In the rows, zero is written as 128.
Named turns come first, each shown by rows before and after it. Which turns, in which order, take the first row of each pair that follows to the second? Write the first one first, as in the answered first pair.
Q (before |-> after):
111 148 151 136 105 145 122 164 116 142 121 145 159 135 111 105 119 144 142 112 118 163 155 137 102 158 112 144 105 110 142  91 135 164 134 139 148 122 120 137 147 120 138 145 132 |-> 108 144 102 172 125 160 137 131 113 146 114 139 108 163 109 122 128 143 124 108 121 147 152 105 101 152 118 137 103  97 150 112 127 148 147 125 152 164 115 133 122 106 131 118 134
141  77 106 144 159  96 118 117 137 121  85 110 111 141 158 150 137 100 126 118 132 112  84 113 120 135 149 111 150 126 143 163 140 144 130 141 109 150 154  95 106 142 129 102 156 |-> 144  84 132 111 148  77 112 137 139 117  84 110 138 112 165 154 124 103 136 126 151 113  88 143 117 131 146 121 162 131 132 161 131 147 104 146  96 128 155  94 113 143 116 128 144
145 152 115  76 130 112 145 123 129 121 145 121 103 110 177 146 104 119 125 158 161  88  89 111 164  99 173 133 181 135  88 164 116  80 125  96  84 121 135  92 109 141 110 126 121 |-> 143 152 154  63 112 110 125 165 134 121 166 143 150 102 177  98  97 125 142 154 113 122  87 124 177 126 166 129 166 151  91 129 143 103 143 111 101  90 143 100 148 170 148 137 142
F (before |-> after):
118 117 143 129 135 162 114 154 141 132 121 127 118 148 140 124 137 141 148 122 128 163 154 111  86 123 109 172 135 127 118 136 151 143 119 138 124 126 119 121 116 133 116 136 128 |-> 116 117 140 137 138 161 113 154 143 132 126 126 121 140 136 121 138 141 148 121 126 164 150 105  90 123 106 171 133 134 119 136 153 144 121 142 119 128 119 122 122 135 119 136 133
142 103 111 112 109 117 139 113 113  92 135 107 127 127 139 145 121 125  95 137 132  97 114 150 133 134 125 135 136 125 130 139 108 121 137  86 117 136 137 122 113 132 132 120  88 |-> 147  94 102 122 124 125 132 111 122  98 139 104 115 129 146 138 125 118  93 134 126  89 104 132 137 122 129 132 135 128 133 151 121 117 145  91 111 138 134 116 114 140 138 117 105
131 138 103 109  98 101 145 119 129 144 124 100 122 149 131 133 107 135 142 133 167 120  74  89 113  97 141 149 126  93  97 135 130 109 121 129 100 153 109 118 135 112  93 161 171 |-> 131 133  96 129 103 119 138 123 133 151 136 105 122 172 132 104 110 131 134 122 124 127  63  70 128 111 145 135 107 103 113 125 149 114 144 132 116 154 117 121 144 129 121 140 194
G (before |-> after):
117 128 118 123 133 137 125 139 131 126 124 117 138 122 119 138 117 137 130 135 129 137 128 124 125 131 125 139 142 137 114 120 138 132 121 135 123 138 121 122 138 108 119 122 136 |-> 111 125 116 130 133 139 125 136 129 130 123 115 137 130 113 138 120 136 126 132 128 137 128 123 128 138 123 137 135 136 119 123 135 133 125 132 131 136 117 122 137 106 120 114 137
100 142 148 142  95 112 131 150 100 136 113 120 165 121 117 119 132 123 146 133 134 158 143 158 104 141  83 165 119 149 106  96 132 148 132 143 144 127 114 143 111 125 133 136 133 |->  97 143 141 139 115 111 129 152  98 146 111 117 149 112 120 135 135 115 150 139 159 140 142 142  88 117  93 172 127 145 101 118 131 140 114 149 122 132 106 130 100 121 104 148 133
135 139 112 153 133 148 125 128 117 142 116 135 119 149 123 117 129 127 117 112 106 144 131 112 131 143 113 131 110 124 150 117 141 133 153 144 138 138 112 132 130 128 149 111 142 |-> 143 132 147 104 115 122 116 148 121 132 127 130 154 109 130 116 117 126 129 120 116 144 128 147 141 143 112 134 125 137 135 111 132 136 132 150 126 102 121 127 142 138 153 138 138
Then:
Between the rows of a pair lie two turns.
109 147 131 156 103 139 125 129  96 137 137 117 137 217 102 133 136 145 170 133 113 155 140 133 116 179 150 160  93 113 133  85 124 162 163 129 160 143 106 158 163 125 116  84 114 |-> 110 151 163 120  91 122 121 153 100 132 139 118 161 186 108 140 124 149 187 146 138 159 154 155 108 169 145 173 107 114 119  81 116 169 136 134 146 119 106 157 170 125  94 118 101
F Q
119 126 164 120 113 127 140 153 121 118 138 137 142 135 118 115 137 152 147 107 119 152 145 146 115 142 115 143 121 115 140 106 149 137 121 128 131 113 127 140 152 140 135 127 120 |-> 123 126 170 106 112 115 141 142 121 108 140 124 150 124 129 115 134 148 140 118 123 148 134 154 126 140 116 134 133 121 136 109 141 130 117 121 123 102 136 137 155 141 144 122 115
Q G
157 114 163  96 120  99 108 125 169 148 132 112 154  74 126  94 135 115 135 114 117 127  64 125 161 123 122  97 160 173 143 120 132 126 148 125 127  89 118  89 157 156 164 169 139 |-> 141 121 108 167 140 131 120  92 159 165 121 114 104 138 112  96 148 116 110  94  95 128  70  79 146 137 123  92 132 156 167 130 148 122 184 117 150 141 104 102 142 141 165 124 155
G G
131 133 102 163 138 152 114 112 127 133 133 141 107 159 124 118 149 128 121 116  90 124 107  77 122 128 133 120 111 126 145 136 150 130 158 124 133 143 121 137 124 138 143 104 155 |-> 142 131 144  96 138 121  99 143 138 121 140 137 134  90 140 135 136 118 141 139 131 101 102  98 126  87 138 135 145 134 117 158 136 131 108 137  93 104 122 112 122 144 111 152 141
G G
159 109 147  68 135  89 121 106 144  97 156  98 142  57 157 138 125 104 120 163 163  78  89 143 173  89 155  98 170 140 106 160  97  91  94 121  84 100 158 101 122 132 136 133 134 |-> 151 123 163  60 132  86 116 125 137 104 142 109 150  56 147 151 126 121 141 161 187  83 111 153 140  82 145 125 169 131 100 157  95 107  73 127  81 102 143 106 118 121 101 160 117
G Q
149 110  94 132 144 131 128  89 156 140 138 120  94 132 155 136 138 113 101 146 144 105 108 113 148  81 146  97 119 115 128 156 119 108 130 119 113 131 148  97 127 126 135  97 131 |-> 157 107 120 106 141 121 111 122 166 138 151 127 133 115 159 105 132 115 115 152 123 114 101 121 158  85 149  94 117 128 121 144 130 123 125 131 112  97 156  88 145 151 148 119 148
Q F
 88  86 116 136 160 141 133  69 167  89 184 120 123 136 136 101 125 127 120 113 104 121  93 124 182 154 104 117 112 115 165 140 161 108 141 116 145 118 171 124 125 134 215 129 163 |->  87  87 108 134 152 126 152  38 160  77 174 103 105 135 137 131 122 126 107 130 142 107  98 149 178 152 100 117 121 110 159 149 127  97 121  99 139 135 170 130 108 111 196 119 134
Q G
137 119 147  89 162 104 133 176 132 148 179 154 164  87 112 116 116  99 165  99 125 156 130 104 107  91 104 121  93 148 126 105 147 166 104 153 104  83 154 164 138 153  96 155  91 |-> 127 128 108 123 185 122 143 160 126 159 165 151 122 109 103 133 127  99 159  90 145 136 136  68  87  71 105 129  88 131 130 125 150 158 107 152  99 116 131 160 116 135  65 148  90
G Q
127 120 120 136 133 124 142 117 121 123 128 118 126 122 139 144 121 121 120 134 128 129 131 126 133 143 126 121 127 126 136 136 112 118 149 131 121 141 129 133 102 125 133 122 124 |-> 126 118 129 119 136 122 135 130 129 127 133 117 131 108 142 140 117 118 130 137 133 123 122 120 138 126 130 123 133 129 129 144 118 115 136 137 109 129 125 129 105 133 128 135 128
Q F
118 126 144 100 120 117 106 142 138 110 153 120 161 121 131 124  97 115 144 134 126 132 130 131 161 154 117 126 142 145 115 122 115 128 131 127 108 123 165 122 143 159 146 121 128 |-> 123 120 134  96 132 117 104 141 141 110 149 112 148 113 134 134  95 111 147 139 137 117 123 116 160 130 122 128 149 143 114 143 114 122 123 133  95 126 156 111 132 159 134 124 132
F F
110 152 106 148 154 137 160 111 110 114 136 145  69 142 113 155 129 119 107 122 154 114 118 117  96 101 147 143 170 116 133 135 116 128 111 120 122 135 132  80 109 131  91 117 131 |-> 108 148 146 138 136 151 138 158 121 118 151 167 119 147 109 101 129 129 123 110  96 155 115 126 114 136 143 137 148 139 143  89 148 151 137 142 147 102 148  85 148 168 142 125 161
Q Q
169 114 167 107 115  94 141 149 142  82 114 107 145  81 148 127 123 130 106 122 116 131 109 118 188 133 145  99 161 150 116 113 113 100 101 124  79  93 104  94 126  89 129 127 111 |-> 164 111 121 154 132 119 148 113 139  88 114 108 107 123 143 127 138 124  86 110  94 125 102  81 191 137 152  86 146 137 131 125 127  88 128 116  96 130 101  95 114  86 141  88 125
Q Q
130 116 128 173 119 144 162 108 109 131 112 120 108 185 144 138 128 133  89 131 122 133 147 127 146 173 113 134  97 106 146 112 111 135 137 127 152 166 102 153 108 126 139  78 127 |-> 131 113 121 159 134 134 165  97 110 127 106 112  88 164 148 168 125 126  94 141 168 104 146 119 136 138 121 146 115 101 136 141  99 122 111 128 123 169  93 139  89 110 103  95 113
F F
144 112 133 150 108 124 147 113 113 118 129 144 117 143 105 136 126 136 116 156 118 154 133 138 138 169 116 105 139 121 141 121 107 120 148 133 157 102 136 143 136 127 176  98 108 |-> 145 119 147 124 101 110 151 115 110 111 128 136 127 121 107 152 119 135 122 162 146 145 136 152 131 161 115 115 153 122 131 123  91 119 123 131 139  94 134 144 134 120 156 120  89
Q Q
142 111 149  88 144 115 110 128 147 118 164 136 128  98 164 107 127 107 125 140 100 136  94 105 179  95 148 126 149 132 147 152 141 117 121 135 120 110 116 113 135 141 147 150 152 |-> 138 111 127 127 144 132 118 114 141 123 165 141 114 135 157 101 136 111 107 127  72 145  95  95 181 118 143 118 131 126 158 142 155 121 151 126 142 130 111 125 132 139 170 123 157
G G
135 111 154 115 139 116 130 120 129 129 150 123 134 107 139 101 115 126 103 143 135 118 105 103 127 106 137  85 138 124 104  96 147 105 143 147 124 107 148 112 136 137 175 141 172 |-> 138 110 144 111 144 112 142 104 128 127 142 117 115 101 143 126 118 125  97 153 164 103 111 106 119  90 142  94 146 116  98 114 129  93 128 139 109 116 143 114 122 118 147 146 154
Q Q
109 134 138 117 121 129 116 100 154 143 117 130 123 153 152 128 134  98 171 108  97 179 110 143 171 137 148 107 153 104 132 120 153 120 133  90 184 151 109  93 143 156  99 103 135 |-> 107 131 136 110 139 127 114 101 158 148 113 132 110 138 155 146 138  91 180 112 121 158 109 123 162 110 151 115 164  98 124 142 150 116 116  93 166 154 102  81 130 146  68 115 132
G G
135 133 121 105 114 141 134 148 114 105 108 123  92 131 112 141 124 139 146 127 165 113 142 129 119 123 106 151 115 123 109 119 141 135 103 128 106 154  77 130 109 142  85 134 118 |-> 129 130 127 111 115 149 122 165 114 117 113 132 104 131 108 122 122 144 154 116 147 122 139 115 115 121 103 149 107 123 114 110 162 144 111 141 110 143  74 134 119 157  91 136 135
Q G
162 122 113 162 138 141 119 150 146 163 111 116 109 117 137  94 125 105 125 140  80 143 108 127 191 133 132 112 107 157 143 130 150 124 149 151 161 154 136 112 131 145 174 135 136 |-> 162 129 142 108 130 104 127 158 144 150  97 107 124  65 146 134 111 107 137 162 144 127 119 166 173 110 129 137 139 154 114 147 110 119  97 146 125 138 130 107 120 125 126 172  99
Q Q
